One hidden turn or mirror swaps the rows below in pairs. Which row is each named row swapped with?
The rows were stretched afterwards, more along some directions than others.
segi: [ 1.66 -2.23  2.37  2.04  3.31  0.00  1.55  3.97  1.08 -0.62  2.37  0.00
 -0.11  0.35 -0.92 -0.14  2.49 -0.34 -1.50  2.13]
zibo: [ 1.61 -1.29 -3.17 -2.71  3.18  2.59  0.29  0.55  1.63  0.07 -4.05 -1.40
  2.57 -0.81  1.02  0.75  1.21  1.25 -2.06 -0.88]
zam: [ 3.21 -0.06 -0.48 -1.13  1.45 -0.57 -1.79  1.83 -1.61 -1.93  1.86 -0.19
  1.26  0.63  0.11 -1.93  1.12  2.12  3.33 -2.76]
Todem: [ 1.31 -0.78 -2.84 -3.69  3.44  1.77  1.19  0.98  0.99  0.97 -3.91 -0.84
  1.98 -0.90  0.81  0.87  1.22  0.80 -2.13 -0.82]
zib: [ 1.33 -2.46  4.02  1.49 -2.04 -0.06  0.41  0.20 -2.47  0.70  1.92 -0.56
 -2.97  1.39  2.62 -1.47 -0.05  1.94  1.74  1.81]
vuz: [ 2.81  0.47 -0.53 -0.78  1.22 -0.28 -2.04  2.01 -1.04 -1.72  2.07 -0.64
  1.44  0.93  0.68 -1.84  1.37  2.96  3.36 -2.81]
bizu: [ 3.98 -0.10 -0.85 -0.94  1.62 -0.32 -2.03  1.88 -1.26 -1.67  1.82 -0.12
  1.39  0.13 -0.04 -1.37  0.91  3.32  3.38 -3.19]
bel: [ 2.22 -1.90 -4.39 -3.83  2.94  1.86  0.69  0.22  1.54  0.58 -3.50 -0.76
  2.32 -1.26  1.23  0.77  0.33  2.87 -1.20 -0.93]
niliv: [-2.88  0.19  0.35 -0.65 -1.44  1.12  0.73  0.01  0.16  1.90 -0.33 -0.14
 -1.63 -0.58 -1.32  0.88 -2.70  1.08  0.89  1.51]
Mibup: [ 2.84  1.08 -0.27 -0.60  0.85 -1.03 -1.86  2.14 -1.16 -2.25  2.32 -1.00
  0.26  1.08  0.41 -1.79  1.10  2.14  3.06 -3.05]
kip: [ 2.77  0.37 -0.48 -1.04  1.76 -0.57 -1.57  2.50 -1.74 -1.39  1.97 -1.31
  0.06  0.94 -0.45 -1.00  1.81  3.09  4.02 -2.30]
Zavem: [ 1.26  0.11 -4.84 -2.86  3.58  2.42  1.27  0.23  2.27  0.47 -2.87 -1.86
  2.16  0.38  1.00  0.93  0.80  2.06 -1.03 -0.39]
Gup: [ 0.56  2.41  2.94 -1.81  1.15 -2.03 -2.27 -0.23  3.14 -1.94  2.29  0.06
 -1.41  2.87 -2.55  1.75 -2.45  3.78  1.25 -0.23]
bafi: [ 1.44 -2.14  2.23  2.33  2.67  0.12  2.51  4.07  1.12 -0.71  2.67  0.28
 -0.53 -0.39 -1.26 -0.27  2.54 -0.32 -0.21  2.79]
bod: [-3.28 -0.07 -0.83 -1.49 -0.77  1.48  0.54 -0.20  1.57  0.74 -0.15 -0.69
 -1.90 -0.55 -0.94  2.19 -3.25  1.31  1.74  2.07]
tozak: [-2.24 -0.20  0.80 -1.57 -1.50  2.06  0.45 -0.54  0.76  0.61 -0.64  0.43
 -0.64 -1.01 -0.28  2.72 -3.54  0.38  1.84  0.93]
dig: [ 2.60  0.08 -0.68 -1.19  1.10 -0.36 -1.81  1.71 -0.58 -1.84  1.88 -0.39
  0.82  0.82 -0.05 -1.69  1.47  2.01  3.11 -2.95]
ratus: [ 2.92  0.79 -1.07 -1.17  0.96 -0.56 -2.04  1.33 -0.54 -2.19  1.68 -1.43
  1.10  1.89 -0.82 -0.96  1.34  2.44  3.04 -3.28]
zetof: [ 1.67 -2.43  3.61  3.03 -1.82  0.57 -0.65  0.37 -1.49 -0.04  2.82 -1.21
 -2.58  2.19  2.42 -1.71 -1.20  1.96  1.88  0.62]
kubaf: [ 1.44 -1.50  2.82  2.00  3.17  0.02  1.93  3.30  0.74  0.11  2.67 -0.12
  0.17  0.52 -0.88 -0.06  2.92 -0.27 -0.90  2.53]
Bef: [ 1.43 -2.37  4.40  2.15 -2.50 -0.28  0.31  0.10 -2.53  0.47  2.32 -1.10
 -2.32  2.14  1.81 -1.02 -0.42  1.20  1.66  1.27]
fupa: [ 1.14  1.57  2.27 -2.18  2.02 -2.08 -2.05  0.30  3.49 -1.86  2.05  0.68
 -1.35  2.29 -2.64  1.95 -2.23  4.51  1.29  0.49]
tiv: [ 1.26  1.58  2.59 -1.56  0.90 -2.27 -1.72  0.26  3.61 -2.54  2.50  0.03
 -1.79  2.80 -2.73  1.43 -2.39  3.88  1.06 -0.38]
Nom: [ 0.78 -0.44 -3.77 -1.79  3.19  2.80  0.82  0.97  1.27  0.05 -3.28 -1.60
  1.47 -0.96 -0.64  0.36  1.10  2.16 -0.67 -0.18]
Kopu: [ 2.51 -1.61 -2.88 -1.47  2.99  1.85  0.19  0.88  0.10  0.67 -3.11 -0.66
  2.54 -0.96 -1.00  0.36  1.92  1.77 -1.81 -0.70]
kito: [ 3.17 -0.49 -1.06 -1.37  1.63 -0.09 -1.61  1.35 -1.90 -2.12  1.65 -0.38
  0.38  0.17  0.65 -1.27  1.21  2.70  3.25 -2.87]
fomo: [ 1.55 -1.86  2.65  2.46  2.78  0.23  2.09  3.57  1.55 -0.13  2.96  0.05
 -0.39  0.15 -0.43 -0.12  2.63 -0.47 -1.02  2.69]
vefug: [ 2.08 -1.12 -3.94 -2.10  3.24  1.59  0.53  1.05  0.88  0.47 -4.10 -1.60
  2.25 -0.91 -0.63  0.20  1.40  1.17 -0.73 -0.90]
baso: [-1.95 -0.36  0.32  0.27 -2.37  1.19 -0.07 -0.37  0.75  0.99 -1.40 -0.04
 -1.78 -0.95 -1.38  1.93 -3.08  0.32  1.26  1.74]
Kunen: [ 2.23 -1.72  3.60  2.35 -1.67 -0.05  0.06  0.86 -2.32 -0.71  2.14 -1.33
 -2.84  1.55  2.93 -1.72 -0.17  1.89  1.69  1.13]
meki: [ 1.92 -0.78 -3.62 -2.86  2.48  1.78  1.12  0.60  0.49  0.76 -4.35 -2.18
  1.46  0.20 -0.55  0.28  0.86  1.42 -1.58 -1.28]
fazet: [ 1.32  1.90  2.74 -2.00  1.21 -2.69 -1.90  0.50  2.85 -2.19  2.35  0.18
 -1.74  3.19 -2.58  0.93 -2.21  4.36  1.71 -0.44]
pime: [ 1.26  2.23  2.58 -2.52  1.57 -2.08 -2.10  0.21  3.35 -2.35  1.77  0.21
 -1.31  2.15 -2.24  1.88 -2.29  3.90  1.48 -0.62]
gavir: [ 1.50 -1.86  3.69  1.81 -1.93  0.14 -0.09  0.46 -2.48  0.39  2.10 -0.66
 -2.16  1.37  3.00 -1.40 -0.33  2.57  2.15  1.71]
lin: [-3.05  0.88  0.16 -1.55 -1.90  1.02  0.19 -0.10  0.97  1.41 -0.66 -0.06
 -1.61 -0.89 -0.64  2.35 -2.35  0.55  0.91  1.71]
vug: [ 1.23  1.81  2.11 -2.15  1.35 -2.73 -1.65 -0.03  3.36 -2.07  1.96  0.24
 -1.67  2.84 -2.30  0.98 -2.63  4.44  0.97 -0.57]
timit: [ 1.45 -2.24  2.63  1.98 -1.75  0.08  0.31 -0.21 -2.68  0.32  2.79 -0.67
 -3.26  1.37  2.88 -1.53 -0.57  2.21  1.83  1.44]
Sovi: [ 2.12 -1.77  2.84  2.91 -1.86  0.84 -0.15  0.57 -1.78  0.02  2.31 -0.33
 -2.59  0.40  2.33 -0.70 -0.43  2.88  2.43  2.24]
Mimal: [ 3.07 -0.11  0.07 -0.57  1.56 -0.52 -1.63  2.68 -1.61 -1.82  1.73 -0.33
  0.98  1.19 -1.03 -1.58  1.77  3.07  3.03 -2.80]
Buka: [-2.39  1.11 -0.43 -0.86 -1.59  2.50 -0.01 -0.11  2.41  0.35 -1.59 -0.14
 -1.83 -0.93 -0.28  2.72 -2.47  0.42 -0.08  1.75]
mul: [-1.94 -0.70 -1.01 -1.32 -1.84  2.32  0.38  0.28  1.23  0.45 -0.84  0.78
 -1.14 -2.74 -0.13  2.90 -2.49  1.31  1.73  1.91]
der: [ 1.48  2.61  2.50 -2.07  1.41 -2.14 -2.48 -0.32  2.77 -2.40  1.70  0.41
 -1.17  2.53 -1.76  1.45 -2.25  3.92  1.21 -0.32]
vof: [ 2.11 -2.59  2.97  2.38  2.71 -0.14  2.11  3.86  0.71 -0.40  2.69  0.20
 -0.36  0.60 -0.97 -0.67  2.62 -0.05 -0.49  2.64]
Mube: [ 2.19 -0.84 -4.24 -3.26  3.16  1.65  0.73  0.96  0.29  0.11 -3.73 -0.81
  2.13 -1.13 -0.13  0.76  1.68  1.93 -1.15 -1.06]
zis: [ 2.10 -0.88 -3.55 -2.51  3.02  2.03 -0.30 -0.29 -0.02  0.44 -3.68 -1.68
  2.60 -1.05 -0.06  1.25  1.01  1.26 -1.65 -0.88]
Sak: [ 1.67 -2.59  4.66  2.26 -0.94 -0.35 -0.80  0.65 -2.56  0.56  2.68 -0.89
 -2.60  2.28  2.39 -1.52 -0.29  2.69  1.83  1.44]
Zinis: [ 2.53  0.04  0.34 -0.28  1.84 -0.59 -2.29  2.43 -1.23 -1.50  2.60 -0.84
  0.26  1.35 -0.22 -1.32  1.80  3.03  3.49 -2.07]
miv: [ 0.87 -1.91 -3.63 -3.38  4.16  1.73  1.30  0.70  1.39  0.53 -2.93 -1.81
  1.85 -0.22  0.47  0.21  0.41  1.95 -1.09 -0.59]
zisaz: [-1.98  0.61  0.63 -0.10 -2.42  1.27 -0.78 -0.52  0.24  1.01 -0.50  0.46
 -1.87 -0.98 -2.19  2.68 -2.40  1.62  0.99  2.12]
Kabev: [-2.08  0.74 -0.39 -0.37 -1.98  1.74 -0.68 -1.07  0.09  0.96 -0.60 -0.40
 -1.28 -1.30 -1.18  2.91 -2.62  0.55  0.93  1.83]
giluk: [ 0.86  1.90  2.58 -2.47  1.63 -2.62 -1.98  0.34  2.80 -1.96  1.51 -0.09
 -2.34  2.82 -2.18  1.87 -2.40  4.51  0.57  0.51]
Gamo: [-1.82 -0.43  0.25 -0.11 -2.68  1.83  0.16 -0.74  0.59  0.66 -1.01  0.51
 -2.00 -1.04  0.00  2.10 -2.95  0.67  0.22  1.90]
lefez: [ 1.95 -1.99  2.55  1.53  2.76 -0.64  2.19  3.96  1.02 -0.57  3.04  0.05
 -0.38  0.37 -1.85 -0.21  2.78  0.19 -0.60  2.15]
dira: [ 1.85 -1.60  2.81  1.89  2.98  0.01  1.99  3.09  0.40 -0.05  2.50  0.29
 -0.02  0.10 -0.04 -0.38  2.82 -0.60 -0.82  2.92]
det: [ 1.71 -2.52  2.61  1.57  3.42 -0.15  1.97  3.30  1.22  0.07  2.59  0.82
 -0.07  0.09 -1.11  0.26  2.27  0.49 -0.94  3.10]
lozo: [ 1.30 -1.85  4.02  2.87 -2.12 -0.27  0.19  0.83 -2.20  0.62  2.68 -0.66
 -3.21  2.57  1.39 -1.51 -0.51  3.08  1.64  2.01]
fipi: [-2.31  0.57 -0.57  0.15 -2.74  2.36  0.26  0.27  0.97  0.43 -1.20 -0.79
 -1.92 -0.67 -2.16  1.90 -2.63 -0.32  1.12  1.07]
ziper: [ 1.85 -1.81  3.05  1.83 -1.56  0.00  0.26 -0.12 -2.26  0.17  1.75 -0.80
 -2.76  1.79  3.02 -1.49 -0.53  2.55  1.78  2.44]

lozo pairs with Mimal
niliv pairs with Nom
zib pairs with dig
bel pairs with mul
ratus pairs with Bef
tozak pairs with Zavem
lin pairs with zibo

